Named turns come first, each shown by rows before and after it. Which turns, in which order, take the first row of each pair that follows to the second? Write the first one first, as in the answered first pair.
Kogas (before -> after):
[  9   1   6  20   6 -23  15  -8  -1  -4   2]  ->  [  8   4 -18  16   3 -10  18  -6   7  13   1]
[-13   4   2  19  14  26  19   4  15  29  -8]  ->  [-8  6 47 16 17 -6 15  3 -2  1  5]
[  0 -22  32  20 -32 -15   1 -13  14   3   0]  ->  [ 23  16 -14  14  -6 -30   9 -13  -7 -13  25]
[  7  17 -17   6  18 -15   3  12  -8  11  11]  ->  [ -7  -9   1  10  -5   9  -4   7  14  27 -12]
mazo (before -> after):
[ -9 -15  -4   0 -14  29  -3 -13  10  -3  -9]  ->  [ -6  -1 -21  11  -6  24  -8  -3   4  16  -9]
[  6  -1  -4 -15  -6  12  12   3  -4 -28  12]  ->  [  4   0 -23 -14  -6  21  15  -1   7 -14  13]
[  9  23  16   2  20 -25   2   8  -6   1   5]  ->  [  4   7  33 -12  11 -19   7  -5  -3 -13   2]
ren (before -> after):
[  6  17   8  16  -2 -14   7  -6  -2   7 -14]  ->  [  6  13  12   2  -5 -17   6  -4  -8 -13  -6]
[ 4 13  7 12  4 -3 -1 -4  9 21 -2]  ->  [ 10  19  17   8   8 -13   3  -3   4   6   3]
[-12 -17  14   3  -2   1  -2   1  21  33 -16]  ->  [ -8  -1  31   5   2 -19  -6   4   5  27 -10]
Then:
(2 to 3 turns a pair)
[ 14  17 -32  12  27 -14 -12  34 -19  26  15]  ->  [-13 -25 -23  12  -4  28 -11  30  14  43  -8]
ren then Kogas
[ 18  25 -47  11  32   2   5  -1   6  19  11]  ->  [-10 -15   4  19  -1  22  -9  -1  39  41 -20]
ren then Kogas
[  4   5 -34 -18  -2  29  23   2  -3 -17  17]  ->  [  8   3   7 -20  -4   0  22  -4 -14 -40  20]
Kogas then Kogas
[  3 -26  -9 -21 -20  24   2 -11   4  -4 -12]  ->  [ 12  -5 -30 -22  -9  16   3 -13 -10 -10   2]
Kogas then Kogas
[-13 -19  40 -15 -28  -4 -13 -14  -1 -32   6]  ->  [ 11  28 -51  -6   0  -2  -7   0 -20  -5  24]
Kogas then ren then mazo
[-18 -27  -4 -13 -14  26  14 -13   7 -16  -5]  ->  [ -8  -7 -29 -18  -4  15  14  -5  -7 -25   7]
Kogas then Kogas
[  9  26 -28   4  21 -19  -3  12 -15   8  26]  ->  [  9   3  21 -16   3 -14   3  -3 -17 -36  24]
mazo then mazo
[-32 -40  42  16 -14  25 -30 -14  21  19 -19]  ->  [  2  16  44   6  27 -46 -21  -9 -31 -27  20]
mazo then Kogas
[ -1 -19  21 -42 -11   1  15 -29 -10 -79  26]  ->  [ 15  20 -90 -20  12  32  19  -9  -1  -9  23]
Kogas then mazo
[  6 -17  58  17   1 -21  10 -10 -11 -44   0]  ->  [ 22  -5  47   8  12 -28  12  -9 -24 -56  12]
Kogas then Kogas then Kogas
[  8  33   9  30  25 -39 -13  16 -15  33   6]  ->  [  8  38 -51  15  22  -2   4  14  -6  35  13]
mazo then Kogas
[-21   9  49  11  -5 -42 -19  -1 -18   1   4]  ->  [ -4  41 -32  -4  17 -28  -2   0 -29  -6  29]
Kogas then ren
[  5  28  16  -3  30 -24 -28  39   6  21  -7]  ->  [  9  19 -35 -14  17  22 -20  37  23  21  -8]
ren then Kogas
[  1  33  17  15  31 -15 -20  11   1  23   6]  ->  [ -1  19 -34  -2  16  29  -8   5  12  20   5]
ren then Kogas
[-23  -5  34  28  19 -20 -12   5  -8  34  -5]  ->  [ -4  27 -42  11  36  -4   4   3 -22  21  14]
ren then Kogas
[ 13  38   0  22  32 -50 -15   9 -46  -8  47]  ->  [-11 -33   5 -33 -17  23   2 -26 -18 -69  38]
mazo then ren
[  0  14 -43  24  13  24  -2  20  22  71   5]  ->  [ 30  50 -41  -1  34 -15  13   7 -22  -6  45]
Kogas then ren then Kogas
[ -3 -21 -25 -27 -24  55   6 -11  17 -13 -20]  ->  [  7  31 -37  24  13   6 -10  16  -4  47 -21]
mazo then ren
[-15 -27  32 -20 -18   6  -6  -8   5 -12 -11]  ->  [-17 -26  -1 -28 -18  29   3 -11  12 -13  -5]
Kogas then ren then Kogas
[-25 -24 -23  -6 -22  44   7 -17  26  -3   6]  ->  [-33 -29  31   8 -31  19  -5 -18  27   2  -5]
mazo then Kogas then mazo
[-14 -15  31  -1 -27  24   4  -2  12   2 -19]  ->  [ 13  39   7   8   5 -23   7   8 -29   0   6]
ren then ren then Kogas
[ -8   1 -12 -31   2  35  -3 -17  12   1 -25]  ->  [-21  -6  28 -15  -3  25 -11 -23  16  13 -37]
mazo then Kogas then mazo
